[[-.09,-.47,.13,-.03,.00,-.17,.24,-.04,-.11,-.33,-.20,-.06,-.19,-.28,-.18],
[-.18,-.19,-.36,.11,.13,.25,.08,-.02,.19,-.14,-.06,-.05,-.06,-.17,.21],
[.30,-.10,-.04,-.02,.28,-.13,.43,.15,-.43,-.19,.06,.01,-.29,-.17,.05]]
->
[[-.09,-.47,.13,-.03,.00,-.17,.24,-.04,-.11,-.33,-.20,-.06,-.19,-.28,-.18],
[.30,-.10,-.04,-.02,.28,-.13,.43,.15,-.43,-.19,.06,.01,-.29,-.17,.05]]

[[-.32,.00,-.38,-.01],
[.34,.30,.49,-.10],
[.18,-.33,.13,-.16],
[-.33,.11,-.36,.12],
[-.15,-.24,-.21,-.21],
[-.33,.03,-.37,-.04],
[-.25,-.18,-.33,-.12],
[.08,.43,.20,.11],
[-.28,-.09,-.32,-.20],
[.04,-.53,-.10,-.11],
[-.19,.40,-.12,.20],
[.40,-.09,.46,-.16]]
->
[[-.32,.00,-.38,-.01],
[.18,-.33,.13,-.16],
[-.15,-.24,-.21,-.21],
[-.25,-.18,-.33,-.12],
[-.28,-.09,-.32,-.20],
[-.19,.40,-.12,.20]]

[[.24,-.13,-.07,-.08,.10,.17,.01,.06,-.17],
[.16,-.13,.18,.07,-.19,.03,-.01,-.01,.20],
[-.03,-.02,.07,-.05,-.09,.00,-.39,.13,-.07],
[.22,.03,.12,.00,-.14,.12,-.12,.20,-.19],
[.13,-.07,.04,.09,-.04,.05,.33,-.17,.13],
[-.12,-.13,.12,.02,.00,-.26,.14,.17,.13],
[-.02,.03,-.27,.13,-.17,.12,-.09,.13,-.17],
[.24,-.16,.12,.22,-.16,.09,-.06,.01,.10]]
->
[[.24,-.13,-.07,-.08,.10,.17,.01,.06,-.17],
[-.03,-.02,.07,-.05,-.09,.00,-.39,.13,-.07],
[.13,-.07,.04,.09,-.04,.05,.33,-.17,.13],
[-.02,.03,-.27,.13,-.17,.12,-.09,.13,-.17]]

[[-.41,.29,.12,-.44,-.32,.51,-.18,-.05,-.38,-.23,.01,.21,-.34,-.10,.41],
[-.33,.28,.21,.43,-.42,-.17,.24,-.15,.37,.03,-.39,-.20,-.29,-.44,-.42],
[.29,-.47,-.44,.11,.41,.13,-.39,.42,-.13,-.45,.08,.09,.18,.23,.27],
[-.09,.32,.42,-.34,-.25,.27,-.15,-.36,.35,.05,-.32,.26,-.31,-.04,.11],
[.51,-.43,-.17,-.30,.45,.25,-.21,.26,-.14,-.02,.39,.11,.26,.42,.32],
[.10,-.44,-.46,.31,.06,-.37,.08,.24,-.38,-.12,-.03,-.30,-.14,-.02,-.26]]
->
[[-.41,.29,.12,-.44,-.32,.51,-.18,-.05,-.38,-.23,.01,.21,-.34,-.10,.41],
[.29,-.47,-.44,.11,.41,.13,-.39,.42,-.13,-.45,.08,.09,.18,.23,.27],
[.51,-.43,-.17,-.30,.45,.25,-.21,.26,-.14,-.02,.39,.11,.26,.42,.32]]

[[.33,-.17,.23,-.21,.34,-.44,-.32],
[-.36,.48,-.02,.30,-.12,-.19,.29]]
->
[[.33,-.17,.23,-.21,.34,-.44,-.32]]

[[-.26,.36],
[-.37,-.06],
[-.19,-.28],
[-.22,.51],
[.18,-.11],
[-.10,-.38],
[-.20,.05],
[-.15,.03],
[-.13,.07],
[-.21,.46],
[-.14,-.25]]
->
[[-.26,.36],
[-.19,-.28],
[.18,-.11],
[-.20,.05],
[-.13,.07],
[-.14,-.25]]
---
[[-.19,-.46,.40,.04,.47,.11,.38,.43],
[-.10,.07,-.33,.13,-.33,.11,-.51,-.20],
[-.19,-.46,.40,.04,.47,.11,.39,.43],
[-.08,-.03,-.20,.27,-.17,.13,-.34,-.03],
[-.19,-.48,.43,.23,.53,.14,.39,.52]]
->
[[-.19,.40,.47,.38],
[-.10,-.33,-.33,-.51],
[-.19,.40,.47,.39],
[-.08,-.20,-.17,-.34],
[-.19,.43,.53,.39]]

[[.35,.18,-.19],
[.32,-.47,.33],
[.33,.16,-.19]]
->
[[.35,-.19],
[.32,.33],
[.33,-.19]]

[[-.23,-.44,.25,-.17,.40],
[.03,.28,-.32,.35,-.06],
[.08,.16,-.37,.12,-.10],
[.03,-.38,-.02,.28,-.13],
[-.19,.04,.31,.09,-.39],
[-.33,.07,.09,-.04,-.41],
[.04,-.09,.02,.22,-.33]]
->
[[-.23,.25,.40],
[.03,-.32,-.06],
[.08,-.37,-.10],
[.03,-.02,-.13],
[-.19,.31,-.39],
[-.33,.09,-.41],
[.04,.02,-.33]]

[[.35,.35,-.06,.25,-.38,-.36,-.40,-.42,.40,.25,-.39,.31,-.45,-.36],
[.00,-.05,-.16,-.43,.11,.24,.33,-.03,-.40,.17,.21,.16,-.37,-.25]]
->
[[.35,-.06,-.38,-.40,.40,-.39,-.45],
[.00,-.16,.11,.33,-.40,.21,-.37]]

[[-.12,.38,-.19,.06,-.05],
[-.21,-.23,.14,-.37,.25],
[.35,-.21,.25,.29,-.26],
[-.20,-.19,.08,-.41,.21],
[-.25,-.18,.18,-.24,.23],
[.34,-.22,.26,.30,-.26],
[.35,-.22,.27,.29,-.25],
[-.21,-.23,.15,-.36,.26]]
->
[[-.12,-.19,-.05],
[-.21,.14,.25],
[.35,.25,-.26],
[-.20,.08,.21],
[-.25,.18,.23],
[.34,.26,-.26],
[.35,.27,-.25],
[-.21,.15,.26]]

[[-.28,.17,-.16,-.29,-.47],
[.07,-.07,.05,-.05,.04],
[.55,.25,-.02,.03,.17],
[.43,.17,-.08,-.24,-.30],
[-.13,-.34,.35,.03,-.05],
[.32,.33,-.04,.34,-.17],
[.00,.30,.29,.14,.20],
[.43,.23,.03,.05,.14]]
->
[[-.28,-.16,-.47],
[.07,.05,.04],
[.55,-.02,.17],
[.43,-.08,-.30],
[-.13,.35,-.05],
[.32,-.04,-.17],
[.00,.29,.20],
[.43,.03,.14]]

[[.17,-.14,.21,-.05,.11,-.04,.24,-.08,-.26,-.18],
[-.12,-.27,-.20,-.32,.21,-.43,.08,.40,-.36,.45],
[.01,.15,.04,-.23,-.44,.14,-.39,-.08,.24,.32],
[.47,-.02,.45,.11,.39,.51,.40,.08,.39,-.07],
[.03,.31,.07,.35,-.29,.05,-.16,-.45,.34,-.12],
[-.17,-.35,-.25,-.25,-.43,-.25,-.45,.35,-.01,.44],
[.45,.44,.43,-.09,.40,.51,.18,-.16,.41,.28],
[.42,.32,.50,-.06,.16,.47,.16,-.42,.54,.20]]
->
[[.17,.21,.11,.24,-.26],
[-.12,-.20,.21,.08,-.36],
[.01,.04,-.44,-.39,.24],
[.47,.45,.39,.40,.39],
[.03,.07,-.29,-.16,.34],
[-.17,-.25,-.43,-.45,-.01],
[.45,.43,.40,.18,.41],
[.42,.50,.16,.16,.54]]

[[-.33,.24,-.27,-.37,-.31,-.27,.34,-.30],
[.41,.35,-.18,.25,-.22,.36,-.47,-.34],
[.29,.25,-.11,.18,-.19,.28,-.32,-.25],
[.40,.34,-.18,.24,-.22,.36,-.46,-.33],
[.40,.34,-.18,.24,-.22,.36,-.46,-.33],
[-.41,.31,-.36,-.47,-.40,-.28,.34,-.35],
[.22,-.26,.37,-.11,.18,-.07,-.27,.26],
[.28,-.36,.49,.00,.29,-.09,-.20,.31],
[-.42,.29,-.32,-.44,-.37,-.23,.22,-.29],
[.27,-.35,.49,.01,.29,-.09,-.19,.30]]
->
[[-.33,-.27,-.31,.34],
[.41,-.18,-.22,-.47],
[.29,-.11,-.19,-.32],
[.40,-.18,-.22,-.46],
[.40,-.18,-.22,-.46],
[-.41,-.36,-.40,.34],
[.22,.37,.18,-.27],
[.28,.49,.29,-.20],
[-.42,-.32,-.37,.22],
[.27,.49,.29,-.19]]
